One turn moves every row onto another: examples first, then more rows asked:
guna: [ 17 -15  -7 -27 -10   1  24  -2 -23  19 -15  33  -2 -10  14 -24  32 -37
 -15  -2 -20]
nef: [ 23 -30 -21  -6  49   5 -10 -12   7  31  -6  27  -2   6  13 -11  -5 -33
  -9   6   3]
Suza: [ -8 -29  -4 -13  27  11   8   0 -22  50 -22   8  11   4 -18 -32  -6 -34
  -8  -2 -36]
salu: [  9 -45  13  -5   8 -14   9   3 -26  18  28  13  14 -16  29 -20  -4 -31
  -9  10 -26]
Felib: [ 19 -27 -20 -21   0 -19  22  -3 -33  10  -9  18  -2  -4  10 -15 -17 -53
 -10  -9 -41]
zorik: [ -2 -29  -4  -9  11 -26   1 -10   7  62   6  35  22  12   5  -2  28 -13
 -22   2 -23]
Bufa: [ 18 -44 -10 -25 -10 -11   1  17 -36  52  -1  45   7  -5   6  -3 -22 -10
 -18 -16 -10]
Dav: [-24 -23 -32 -35 -18   6  -4  12 -15  51 -12  41   2  -3   9 -10   0 -18
 -15  -3  -6]
Lud: [ 25  -8 -20 -11   5 -29  -8  16   9  27 -20  25   3  20  10  -3   1 -19
 -18   9  11]
lasab: [ 11 -31 -13 -26  16 -12  -9  19 -11  22   7  27 -12  -3  -2 -20   6 -61
 -21 -22 -41]
Ladaz: [  0 -40  -8 -34   7 -43   2   6  -5  19   0  19   4  -4  42   4  -4 -18
 -18   0  -1]
femu: [ 33 -38   1 -21  21 -13   5  24   2  16  -5  40  23   8   7 -17  -9 -28
 -20  19 -46]
Fizu: [ -3 -50 -38 -12  10  -8  -5 -16   5  11 -11  43  16   5  15  14  -5  -9
  -8   2   3]
Digam: [ -7 -42   8  -7  30 -10  13 -25 -32  15  16  13  16  17  12  -1 -12 -26
  -5   4 -15]
Mar: [-14  -7 -16 -25 -12  -2  -3  21 -13  30  -5  32   7   3   1 -13   0 -21
  -4 -36 -38]
ruv: [ -7 -10 -13 -18  26   8  -6  22  15  32 -11  35   5   9  14 -20  11 -30
 -13  23 -42]
zev: [ 20 -14  -2  10  -2  10 -10  10   1  35   6  26   3  19  -7 -24   8  -7
 -15  19  -7]
dad: [-16 -61 -16   1  17   3  -4   5 -23  26 -21  35  -6   1 -15  -3   7 -24
 -18   8 -43]
Lofo: [  3 -26 -37 -41   9 -17   1 -20 -23  28   1  28  24   5  16 -22 -15 -33
   9   6   7]
vemig: [ -7 -43 -23 -33   3 -31 -16   9  -7  42  16  30   9   4  -8  -9   0 -48
 -23 -25 -32]
vuf: [ 11 -30   1 -22  24 -32   2  12  -7  17  -2  18 -11  -6  47   0   0 -22
 -16   0  -8]
Vomol: [ 21   5 -19 -18  -1 -34  -4  17 -13  29 -15  24   4  17  17 -13  -4 -19
  -3   7   5]
nud: [ -8 -21  -9  -1  19  20 -12   9 -27  30  -2  41   9  20  -6  -5  -3 -22
  -5  21  13]
kiku: [  6 -12 -20  -5  30  -6   1  -6 -27   9  -1  36   2   1  33 -11  -7 -15
  21   6 -25]
lolol: [ -2 -54   1 -14  17   3  18 -26 -26   1   4  15   9  10   7   4  -9 -32
 -18   0  -1]
fezu: [  7 -51 -20   1  17 -31   1 -11   2  47   2  22   8  11  -2  13 -18 -31
 -29 -14 -32]
tanu: [-10 -21 -14 -16  11  10  -6   8 -21  14  -2  39  29  24  -6 -14  -2 -29
  -1  35   4]
Tapoz: [ -8 -20 -14 -16   4  -2  -8  22  23  21 -10  32  15  12  -6  -5   8 -23
 -19 -24 -43]
binud: [-25 -50 -20 -14   6 -11   1   4 -41  24 -13  33   8   1  -9 -15   1 -25
  -2  13 -52]
pofom: [ 10 -15 -14 -14 -30   0  -2   5 -14  26   6  28  20  17  -7 -31   3  -9
  -7  21  -2]
keter: [  6 -69   4  -6  -3 -10   5  -2  -8  22  20  18  15 -16  18  -3  -3 -25
 -29   3  -5]
maz: [-14 -46 -17 -26   7   6  10  -6 -11  44 -28  12  23   4 -26 -25  -6 -34
 -18   0 -23]

kiku turns into Lofo
Felib turns into Dav
Now these:
lasab turns into Mar
vuf turns into Vomol
lolol turns into nud
guna turns into Bufa
Suza turns into binud
keter turns into zev

